Each row has a hidden score. How much does it go up from the first row of each pair to the second? 10 means little or no change, 20 a big rise and 0 a big fall. The score is a weighted sum of the row's numbers plus the product of two more (or one squared), each taken from its middle value.
<-6 2 -5 -39 39 18 8 -13 13 4 -28 1 -5 -9 -17 -7>
<1 -29 -32 -32 26 -9 -35 -17 1 23 -9 41 -30 -21 -1 1> ~ 11
<-25 7 -4 2 -22 -18 -2 42 -14 43 42 41 29 35 45 47>
<20 21 10 17 43 26 -24 -20 15 -2 -4 -35 -4 -16 -4 -69> ~ 15
<-15 7 24 50 -41 -6 42 0 -3 -24 -11 -17 4 9 30 48>
<-21 18 17 17 -13 -22 60 -17 -3 -46 -69 -23 -10 17 -33 37> ~ 14
<4 -27 -29 -21 -7 -26 -11 14 1 -33 7 13 -2 -6 38 -10>
<-2 35 36 -25 -4 13 -13 29 30 19 56 -8 53 63 4 -19> ~ 5
<-23 7 -22 34 -8 -7 1 -15 -14 -28 -30 -13 7 -7 7 28>
<-8 14 6 19 -5 -11 11 -14 -4 -21 -30 -28 -3 -2 -27 23> ~ 10
<19 2 -13 55 16 -21 9 5 -34 -43 -31 -25 -35 -11 -13 3>
<28 -2 29 -14 -24 -2 -60 13 5 -7 17 4 15 18 23 14> ~ 7
<-19 20 -27 17 -23 3 7 46 -14 -40 17 -36 13 3 17 -25>
<20 -71 -53 -55 53 -22 -5 -34 -6 67 -33 58 -87 -27 -18 23> ~ 14
<27 -10 10 1 28 8 -29 -25 -14 16 -30 9 -21 -47 -32 -7>
<-19 3 43 38 -26 2 49 -45 -4 -49 -78 -64 -33 -46 -63 10> ~ 9
<16 4 -33 -4 9 3 46 27 -8 -8 9 7 -13 8 3 -7>
<4 6 -1 -15 -16 -3 -31 37 16 21 36 4 41 22 -13 -10> ~ 11
<8 43 4 39 -22 4 -5 67 -33 -57 14 -71 35 -2 9 -1>
<-7 11 -28 12 39 21 -21 -3 -10 -11 -27 -63 -39 -38 -32 -72> ~ 19
<22 23 6 18 15 14 -40 29 8 -11 27 -16 28 -45 -19 -24>
<33 -35 -1 -21 10 4 7 -41 2 -4 -35 1 -37 -24 -35 -13> ~ 9
<2 -44 -13 -38 25 2 5 -38 -11 26 -56 -6 -73 -30 -16 -14>
<1 -15 26 -10 -41 10 -10 -33 24 23 9 29 17 62 33 24> ~ 6
<-37 70 -27 40 -43 -9 1 84 -13 -37 72 2 64 31 40 26>
<47 -54 -51 -93 61 5 -45 -21 6 68 -10 56 -27 -77 -38 -50> ~ 12
<-12 -22 -13 -30 30 -2 1 15 -3 43 -2 55 -29 -20 11 11>
<57 -27 -3 -21 75 4 -69 -25 1 46 8 28 -24 -20 -28 -44> ~ 11
<17 -7 10 27 -36 -11 24 -19 2 -29 -39 -25 -4 21 4 32>
<17 -15 90 -11 -1 8 -2 -41 25 20 -42 -2 -44 25 -16 7> ~ 14
<13 -4 87 41 -12 -12 62 -56 9 -33 -50 -25 4 -16 -9 42>
<3 -31 14 -27 -17 -14 15 -5 -14 8 -18 11 -34 -16 11 2> ~ 8
<4 5 -13 15 -35 16 13 -35 2 -62 -59 -71 -15 -52 -35 -39>
<12 -16 -39 -25 56 3 -30 27 -9 32 10 18 -2 -25 18 -44> ~ 11
<44 -47 -35 -60 27 1 -8 -35 0 65 -18 58 -43 -29 4 -25>
<14 17 -60 16 50 11 -27 1 5 16 15 -14 27 -11 -7 -29> ~ 8
<13 1 62 -28 -49 4 27 -41 21 -18 -20 -7 52 22 25 22>
<-83 58 34 56 -56 -6 58 39 -9 -46 45 1 64 50 4 69> ~ 15
<-37 40 -41 29 -19 -9 32 15 -24 -11 32 -4 -5 -27 -5 11>
<59 -46 -16 -41 41 -15 -56 19 -2 20 32 50 -21 19 54 2> ~ 8
<54 4 -46 -2 84 26 -88 23 1 -5 23 -18 22 -76 -38 -108>
<-51 -45 -44 -48 12 -24 -13 -8 -24 -5 -42 0 -75 -47 -26 -41> ~ 11
<-11 75 81 60 -59 26 61 25 21 -49 30 -67 91 85 0 18>
<-41 -5 -26 -2 -27 -21 -9 40 -17 6 26 15 3 8 37 7> ~ 11
<25 2 60 -6 -33 9 11 -23 15 15 17 8 41 68 66 1>
<-4 0 44 14 27 16 7 -32 25 45 -3 17 6 0 -33 23> ~ 15
<65 -2 5 -19 16 19 -56 30 3 7 9 -3 -5 -15 -3 -63>
<-38 22 15 40 -36 -34 8 10 -17 -10 -16 -36 11 -12 15 31> ~ 14
<12 14 -31 -6 31 -11 -20 -1 -10 25 -25 -9 -10 -39 -20 -20>
<37 -15 1 -3 27 1 -14 2 -12 7 7 2 -2 -2 28 -10> ~ 7
<2 37 60 54 -6 12 41 -39 -2 -26 -30 -23 31 14 6 35>
<15 21 22 0 -56 22 31 -19 0 -52 -8 -30 14 23 5 -9> ~ 6
<-57 41 -71 34 -28 -25 14 67 -34 -12 29 -12 30 4 20 8>
<-12 17 12 2 23 4 -2 5 10 32 18 13 3 7 -22 23> ~ 10
<-30 26 -14 45 10 9 2 -19 -16 -8 -30 -37 -2 -13 -43 -4>
<5 -15 31 -14 -2 22 -6 4 38 66 42 52 25 46 11 -5> ~ 3
<18 5 -45 -28 20 11 -49 13 4 46 56 27 -1 -17 -42 -43>
<46 -57 19 -66 59 21 -34 -25 31 91 -13 52 -12 32 -21 0> ~ 9
<15 -35 -62 0 10 -14 -40 31 -31 -14 22 18 -27 -40 33 -43>
<12 -7 11 19 36 1 18 -20 19 23 -18 -16 2 4 -13 4> ~ 5
<47 -57 -56 -38 76 6 -42 -10 -4 16 -45 3 -71 -66 -52 -42>
<20 -7 -18 -15 23 7 -27 -2 -22 6 -29 -39 -32 -35 -39 -49> ~ 11
<-39 34 -31 28 -10 -14 30 46 -5 -38 24 -13 28 -17 -4 26>
<31 -38 19 17 -15 -6 30 -75 14 16 -40 21 -18 -18 -24 45> ~ 10
<-42 19 -21 0 -3 1 14 24 -4 -3 23 5 0 -29 -18 0>
<-27 48 21 46 1 1 32 17 5 -12 14 -39 35 14 -11 24> ~ 7
<-41 6 -14 -5 4 -17 0 39 -5 14 63 28 29 20 18 4>
<41 -22 -58 -49 47 13 -92 -18 0 10 11 -6 -27 -47 -48 -59> ~ 10
<35 -32 -13 -41 7 11 -23 -9 9 -12 -28 10 -62 -19 -4 -37>
<-37 13 20 19 -5 -9 65 2 5 4 19 30 24 21 14 61> ~ 12
<9 11 14 17 21 24 -3 7 -8 -11 -15 -35 18 -36 1 -36>
<9 -9 81 33 -46 0 41 -24 0 -3 -17 14 0 43 41 63> ~ 5
<-5 -11 -14 -42 1 24 -36 38 19 30 57 23 7 20 25 -60>
<24 -39 -11 -53 22 22 -25 -20 21 32 -9 27 -1 8 7 -35> ~ 9
<-6 40 -3 1 -19 -15 -19 37 6 -12 70 -4 68 19 23 0>
<-2 7 -7 22 -13 -2 -14 4 3 -4 29 8 7 -3 -18 9> ~ 10
<0 6 24 8 -7 22 36 -14 27 -13 4 4 34 17 17 7>
<-34 52 16 52 -72 0 43 7 -20 -71 -1 -36 16 23 7 11> ~ 13
<-15 -23 -54 -20 25 -8 0 -6 -1 47 -31 10 -1 -44 -39 22>
<27 -23 -3 -31 -26 -10 -17 20 -3 4 28 6 2 26 22 -9> ~ 7
<-32 6 -37 -3 -7 1 -27 68 -12 -17 67 11 10 31 15 -22>
<41 -54 10 -45 21 -5 3 -16 39 57 -4 34 4 32 -14 24> ~ 5
<8 -54 -15 -33 1 -3 4 -17 -1 0 -40 31 -25 -14 18 21>
<-28 25 -4 27 -8 6 30 2 -14 -43 -4 -19 -7 10 -24 0> ~ 13
<8 54 19 28 -4 11 26 9 13 -22 53 -29 97 52 24 22>
<37 5 37 -1 -5 16 -57 20 8 -19 13 -6 3 26 18 -23> ~ 14
<-5 29 1 56 32 6 42 -3 -13 -6 -23 -7 6 -13 10 49>
<-45 9 -15 39 -9 -11 -15 19 -22 -10 2 20 10 30 28 40> ~ 12
<73 -82 -18 -57 62 26 -80 -15 5 68 11 84 -64 -17 6 -78>
<-6 31 24 72 -24 -10 66 2 12 -17 0 -18 18 8 -24 78> ~ 9
<-29 30 -17 49 -38 -6 13 23 -41 -96 -34 -104 -13 -40 -32 -32>
<-40 -4 -2 12 -59 4 -29 50 4 15 86 52 14 20 19 18> ~ 9
<99 -15 7 -32 88 11 -37 -40 12 37 -31 7 39 13 41 7>
<-14 49 0 36 12 14 -4 44 2 -8 3 -69 28 10 -24 -24> ~ 15
<8 -36 -15 -69 31 -11 -79 35 4 25 36 4 -12 16 5 -75>
<37 22 -1 13 8 8 -29 7 0 -20 8 -26 6 -5 0 -18> ~ 9
<-17 74 -27 51 -7 10 2 38 1 -29 35 -65 49 -7 -41 -27>
<-16 18 -46 38 3 2 2 24 -30 -27 16 -24 -3 -41 -14 -35> ~ 14
<49 -31 8 -31 18 -3 22 -49 18 20 -14 25 -13 0 -6 12>
<6 -26 57 -17 -17 -7 51 -66 22 -9 -71 -8 -18 -19 -22 53> ~ 12
<20 8 -21 -22 33 25 -11 38 5 14 25 -15 13 -20 -5 -62>
<52 -47 -24 -20 41 29 -63 -10 -28 -18 -27 2 -76 -47 -12 -65> ~ 17
<45 1 11 -4 15 -5 -2 -17 -1 10 -16 -9 -11 -44 -60 7>
<-44 1 30 38 6 -3 9 -27 1 12 -36 2 -3 3 13 32> ~ 9
<7 -3 -45 15 4 0 1 29 -9 -30 11 -27 -15 -22 -8 -44>
<22 44 8 38 -11 16 -41 21 -8 -2 38 -15 32 2 10 -32> ~ 12
<79 -127 -5 -97 90 -1 -50 -90 27 112 -40 122 -51 -8 9 9>
<-44 23 -24 19 -53 -21 6 63 -21 -30 85 36 48 34 59 41> ~ 14
<-14 -45 -30 -64 41 -10 -10 -13 10 39 3 59 -30 6 13 -11>
<16 -30 31 30 -1 -6 -6 -36 3 -25 -30 -25 -10 20 -3 28> ~ 8
<-63 61 -7 32 -52 -35 41 36 -37 -58 -8 -34 35 -11 -3 35>
<-24 -1 -21 3 26 8 2 -27 11 44 -16 17 -24 -36 -62 13> ~ 5
<-16 -3 9 11 -19 10 -3 -12 25 13 17 20 46 30 44 12>
<-3 -15 9 -1 -17 7 15 -30 -10 -9 -36 -10 -52 -9 -10 -27> ~ 15
<-28 17 10 16 11 10 15 -19 11 1 5 -1 46 14 15 20>
<59 -70 36 -62 10 -4 20 -49 27 28 -48 40 -42 0 21 4> ~ 7
<22 -4 6 22 31 9 25 4 -13 -28 -44 -6 -24 -9 17 4>
<-22 16 -5 30 25 1 -6 -10 -13 -1 -8 -23 2 -10 1 2> ~ 12
<-37 4 39 9 -52 -26 9 -12 -14 -31 -26 6 -21 24 31 48>
<-51 46 -31 70 -27 1 41 21 -54 -86 -31 -75 1 -51 -32 13> ~ 11
<27 -49 1 -44 -19 -15 -20 -44 0 8 -46 15 -62 -27 0 4>
<-20 -17 -45 12 35 -4 -26 10 -37 0 -10 -4 -28 -57 -35 19> ~ 11
<-3 -4 -38 22 7 5 -3 -4 -37 -40 -32 -27 -4 -34 -23 9>
<18 -21 4 -38 -15 3 13 -13 12 17 -26 -7 -44 -2 -12 -11> ~ 4
<0 6 -41 -11 7 -3 -35 51 -13 -10 27 -3 -6 -30 -19 -55>
<-44 21 -84 46 6 -15 -16 73 -28 -16 47 -7 6 -25 38 27> ~ 9
<11 -8 -36 -53 26 -4 -14 30 10 48 35 22 2 -8 16 -28>
<63 -47 -4 -33 28 -5 23 -39 28 42 -21 19 -10 -16 12 8> ~ 11
<36 -29 69 -21 -26 -15 21 -60 26 -9 -76 -19 -33 27 19 23>
<23 0 -6 -33 25 3 -36 18 -15 44 17 5 -6 1 2 -48> ~ 14
<-62 -10 19 24 -19 1 -16 45 -22 -28 25 7 -42 -9 23 41>
<-37 -17 -57 3 9 -15 5 26 -36 -16 6 10 -30 -33 21 -9> ~ 8
<-59 37 -16 15 23 -16 16 28 1 -2 -7 -20 21 4 -12 12>
<-2 -11 -34 -7 41 -7 0 14 -13 28 -12 15 -12 -34 -14 0> ~ 10
<-8 5 12 -31 -88 0 33 1 3 -52 -29 -40 -12 7 -1 -4>
<30 -15 21 -2 30 -11 24 -39 9 60 -10 53 50 44 19 74> ~ 12
<-2 -30 -21 -17 -30 5 -15 1 -33 -23 1 8 -67 -4 3 -28>
<-19 60 30 11 22 1 27 16 18 -18 -7 -47 48 -12 -40 -10> ~ 8
<-31 12 27 6 -19 -6 44 -27 -4 -30 -14 4 25 8 28 19>
<-39 28 4 22 -62 -23 75 -1 -9 -55 -1 -18 34 9 30 49> ~ 11
<-43 61 66 21 -69 16 18 68 22 9 115 12 92 84 19 19>
<68 -11 32 -21 11 4 -33 10 12 14 15 8 9 18 18 -20> ~ 9
<31 -39 -35 -48 53 18 -70 -3 3 57 3 22 -22 -22 -6 -83>
<34 8 -35 -37 53 -2 -55 44 -34 8 -6 -19 -34 -35 -6 -85> ~ 10
<6 13 -39 -33 38 17 -51 45 0 26 54 25 19 -13 -4 -47>
<59 -22 -31 -7 41 19 -35 13 -6 8 -7 5 -13 -18 -14 -31> ~ 8
<-20 8 31 31 1 0 14 -14 -6 -9 -41 -37 -25 -57 -39 26>
<93 -40 18 -41 80 8 -41 -25 25 53 12 32 -1 6 -2 -30> ~ 5
<24 -22 29 -71 -28 -15 -8 4 23 28 21 60 -16 52 50 -13>
<-43 68 16 46 -56 7 14 32 -26 -70 -7 -72 1 9 -8 -17> ~ 15
<14 5 24 -55 1 1 -2 -5 11 31 -12 -17 -22 -11 -23 -48>
<-24 29 4 15 7 -5 66 16 25 4 37 25 43 34 46 40> ~ 8
<-9 -9 -26 6 -6 -1 13 -17 -13 -13 -14 24 3 -20 10 28>
<8 -7 -15 -2 -3 9 -24 7 12 9 42 2 -8 12 18 -34> ~ 5
<24 -15 -11 -48 16 -9 -29 -13 10 60 -6 11 8 14 5 -12>
<48 -14 1 7 22 -5 0 -31 0 19 -18 9 -13 -1 15 36> ~ 13
<-12 -20 3 -23 1 -22 27 -26 12 67 -14 43 -2 16 -35 65>
<-3 21 42 -19 -7 -3 32 -25 29 24 12 14 22 40 -1 7> ~ 6
<38 -28 -25 -50 47 9 -38 -31 39 85 19 50 3 14 -37 -25>
<-16 -6 22 32 -64 -5 48 36 4 -35 20 0 19 30 56 19> ~ 10
<62 -11 -10 -30 28 22 -88 10 7 49 48 14 -20 -33 -5 -93>
<-14 30 -21 46 -74 -18 -3 59 -29 -43 40 -9 41 34 84 46> ~ 11
<-38 61 1 25 -36 -12 40 40 -8 -38 35 -20 61 49 19 20>
<4 -43 19 -21 7 -11 -2 -57 11 29 -24 39 -33 22 38 22> ~ 11
<25 -12 78 7 -19 -13 42 -40 30 -7 -36 -23 15 44 3 42>
<7 -2 17 34 21 13 7 32 -12 48 9 35 0 35 23 31> ~ 15
<-32 7 -13 30 6 6 29 19 -5 12 23 34 12 -9 -1 29>
<-41 29 25 4 -18 -4 -13 22 10 -25 22 -53 30 0 -1 -40> ~ 9
<-18 19 -16 -28 26 5 -30 16 -3 -17 -5 -13 -14 -38 -46 -35>
<19 34 32 -34 -39 15 -17 13 20 -28 31 -20 21 26 13 -48> ~ 4
